Each row of X is roughly a mix of the hidden directions of one of 3 groups.
X (114 x 11):
0:  62 -18   5  29 -24   5   5 -12  15  -4 -23
1:   8 -18  10  56   7  19  47   5  -4  17   7
2: -43  -1 -16 -23  -1  29 -17  27 -23  16 -37
3:  34 -26  41   4 -16  28  25   6 -22  18  22
4: -21   7  26  -7  -8 -10 -50  11  35  32 -19
5: -16 -27  51  -9   2   5   9 -28 -41  -7  16
6:   8 -17 -46  27   4  16  47  -2 -15 -25   5
7:  21 -10  -7  30  32  43  27 -21 -25 -15  14
8:  50  -7  21  33 -31 -21 -27 -18   2  -3  -9
9:  -5 -16   6  28 -51  15  27   7  -2  30 -33
10: -30 -38  13  16  -8 -26  -5 -34 -18  36  18
11:   2 -10 -49 -19  58   0  -9 -15   9  -6  -8
12:  26  14 -43  12 -37 -18  -6 -42  -4   8  11
13:  10  13 -24  28 -20   2  59 -25 -20  -2   7
14:  -7 -21   0  18 -26   0 -32  24  10  33 -48
15:   9 -15   0   6  12 -16 -61  -2  40  -9 -20
16: -17   6  34  18  13  24  52 -18 -23  23   3
17: -38  21 -51   4 -24   6   9 -32 -17  -9  -2
18:  26 -15 -42 -34  -1  17 -37  -5  34   4   4
19: -19 -30   0 -19  30  29 -12  17 -12  12 -50
20:  26  31  17  -4 -49 -13  -4 -18 -19 -38   2
21:  24  -7 -50 -14  -2  23 -23 -18  25   9 -35
22:  49  21  26  -5  22  -3  40  21  -3 -15  19
23:  44 -12  -6  16 -10  19  34  12  36  -5 -35
24:  -4   4 -38 -48  36  -9 -30  -5  14  -7 -13
25: -24  -9 -49  34  -3  -2 -14  -6  -6  -8 -45
26:  19   2  47 -45  21  24 -13  -6  12  25   7
27:  30  11 -34 -29   0 -24 -41  21   8 -29   7
28: -14  23 -59  26  -6 -18  -6 -11 -20  -7 -28
29: -24  -1  28   9   1 -14 -29  51  32  22  -9
30: -18 -40  -7  56 -20 -11  -2 -15   8  20 -19
31:  15   7  10 -34 -42   8   7  27  10  22 -43
32: -33  11  21  44 -46   7 -18  -8   2  -5  21
33:  12  12 -15 -27   3 -13 -60  19  29   3 -19
34:  -1  23  15  26  -3 -39 -18  26  50 -13   5
35: -12  17   1 -52  -6 -22 -50   8  17  -6  -5
36:  -6 -51  36  21 -17   6  29 -12 -16 -27   0
37:  -5 -17  -8  -8  20  -1 -69 -20  18 -16  -7
38: -17 -28  -7  -4  -3 -53  29  15   0  37 -14
39: -45 -37  32  11   9  16 -29   9  16  17 -18
40: -46 -11  21  31   0   7  13  -2 -23  15  45
41:  -3 -33  21  33 -34   0  45 -23 -11 -12   2
42: -30  -5  13  57 -28   2  22  12  12  25  11
43: -23 -21  17  -4  12 -27 -34  19 -33 -43  -1
44:  -3 -21  13  49 -46   8  27  -8 -15  15 -15
45:  49  16 -37   1 -22   3   5 -40 -13 -15   2
46:  21  23  24  31  -6 -36   4 -12  20 -42  23
47: -41  -5 -35  33 -33 -17 -11 -29 -10   7  -7
48:  10 -14  52 -34  27  25 -13  13  19  17   5
49: -44  27 -26   0   0 -20 -30 -22   2 -23  31
50: -16   1 -18  20  -7  -3  60  21   7  37  -9
51: -11 -38  -6   3  -4  -7 -58 -14  18   8 -31
52:  55 -17  30  15  15 -23 -29  -9  21   4  -1
53:   5  12  -6  48 -15  14  52 -16 -21 -10  15
54:  12  42 -47 -19  -9  -7  -7 -28 -14 -11  29
55: -20  20  31   2  -4 -14   0  45  27  14  41
56:  -7  16  14  41 -27  -9   2 -28 -21 -33  35
57: -18 -30 -34  17  23  36  32 -17 -28  -9   3
58:  36  -3   6  28  16  -2  40 -22 -31 -28  19
59:  53  28  11 -29   3  -1  33   4  -3  -9  28
60:  28 -11  46  22 -42   4   0  18  -6  22  21
61:  16 -43   3  30  -6  15  40 -14 -31  17 -18
62:  -7  23 -17 -47  44   8 -20 -11 -25 -12  15
63: -57 -22  21  27   8 -16 -22  22 -14 -12  -8
64: -28 -15  20 -24  12   5 -30  -7 -49  30  14
65: -25   8 -20  12  37  22   3 -21 -37  10 -40
66:  19   7   5 -20  23  -1 -46  23  18  -4 -47
67: -33  -2  26 -24  55  -5  -4  28  15   1  13
68:  11   8 -11  24  19 -14  35  20 -37 -42 -19
69:  33   5 -31  21 -29 -15  11 -52  -6 -12   7
70:  30  -4  43  14  -4 -48 -20  13  22 -15   9
71:  57  26 -11 -18  13  14   9 -18  -7 -32  18
72: -19 -27  -5  28  -8  13  50  -9 -19  -9  38
73:  -3  20  48  10 -26 -13 -36  33 -12   4  19
74: -42  -5 -18 -11 -27   5 -40   4  24  26 -28
75:  41 -38 -25  -3 -19  17   8  10  42 -19   1
76: -16 -41  32  41 -15  -3  17  -1   2  -6 -36
77:  34  23  -9  28 -35 -27 -29  10  34  -2  -8
78: -56 -11 -11  -1   4  10 -29 -27 -26  -1  29
79:   7  -5 -11 -40  22  45  37   1 -22   6  19
80:  -6   2 -12 -48  39  39   0   2 -31  -5  -8
81:  21   4  23 -17  14  19 -17  27  52  27 -21
82: -27 -45   2 -11  17  29  10  13  -8  28 -38
83: -40 -13 -25 -14  18  13  -5 -34 -42  -4  23
84:  30   3  56  13   0  -3  17   2  -7 -26  37
85:  14  -2  48 -38  12 -18   2  42   6  16  12
86:  22  29  22  44  -2   2  40  16  10 -13  27
87:  60  14   5 -29  -8  11  27  -2  23   2  23
88:  25  35 -16 -56  14  -9  13  21  13  -5 -13
89:  12  -3  44  15 -14  13  58 -21 -11   8   3
90:   1 -19 -10 -41  25  14 -59   6  11  -3  -5
91: -34   6   1  49  -1  12  34   7  14  30 -23
92:  -9  -2  -7 -31  31 -21   5  40  34  35 -11
93:  13  13 -12  21   9  22  69   2  -3   9  17
94:   4 -21  -3 -17  23  41   1  15 -10  -6 -57
95:   5  -3  13  36 -51 -17  -4 -33 -32 -10   2
96:  54  18  17   5 -23 -10  -6   9  15  12  44
97:   7  -5  -4  21 -27  18  57 -34  -1  16  18
98:  32  11 -39  -8  22 -20   5 -46  16 -11  22
99:  19  -4  14 -12  34   9  23 -37 -31 -41  10
100:  -6 -43  28 -22 -10  -6 -29  19   8  36 -27
101:  12   2  41  12 -29  -6 -51  16 -28  10 -10
102:  39   8  -2 -29   2  12  28 -35 -35 -13  24
103: -21  17 -21 -30   8  16 -60  -9  19 -12  -5
104: -26 -10  31  36  21  -9  21  44  -7 -18 -16
105:  16  17  42 -47  21   7 -10 -20 -25  11  18
106:   8 -34  37  11  37 -20  -4  15  40  17   3
107:  15 -29   4  32 -50   2  -4   4   4  38 -23
108:   7   7  -8 -44  46 -26  32  18  -9   7  17
109:  27  30  14  16  -7 -12  58   9 -13 -15  23
110:   3 -21  31  28 -23 -17 -39  22  11  28 -26
111:  28  23   3  15 -10 -35  28  41   2 -33  11
112:  22  -2 -34 -29   0  26 -16 -31 -43  11 -12
113: -23 -20   5  43  12   0   4 -31 -30 -12  40
One row of each group comes first, with its name. Which group is each row after those in?
 26  -5  43 -52  11   1 -32  -8  -5  -4  11 : V
-22  -4  -2  63 -24   8  29   4  12  21   2 : M
-26 -15  25  34 -17 -31  23 -34 -13 -14  24 : J

  3 -15  22 -42  12 -13 -57  -2 -14 -20   0 : V
 21 -16  38  26 -49  12  -6  22 -13  22  -8 : J
-26  -7 -23 -10  -6  20  -2 -30 -52 -10 -33 : J
 24 -21 -28  -8 -24 -24 -40   7  15 -36 -20 : V
 -7 -35  -7 -43  10 -19   7  16  -3  41 -32 : M
 -9 -23  15   0  32  27  -9  47  40  10  -8 : V
 16  23   6 -21   6  -7 -45  21  39  19 -29 : V
 25 -20  12   1  -1  42  20  -5  42  26 -29 : V
-11  11  -8  14 -57  16  40   3 -12  18 -21 : M
 34 -12  45  38 -10   0  23  27  18  13  -5 : M
 43  21 -20   9  37  -4  38  -6   0 -29  10 : M
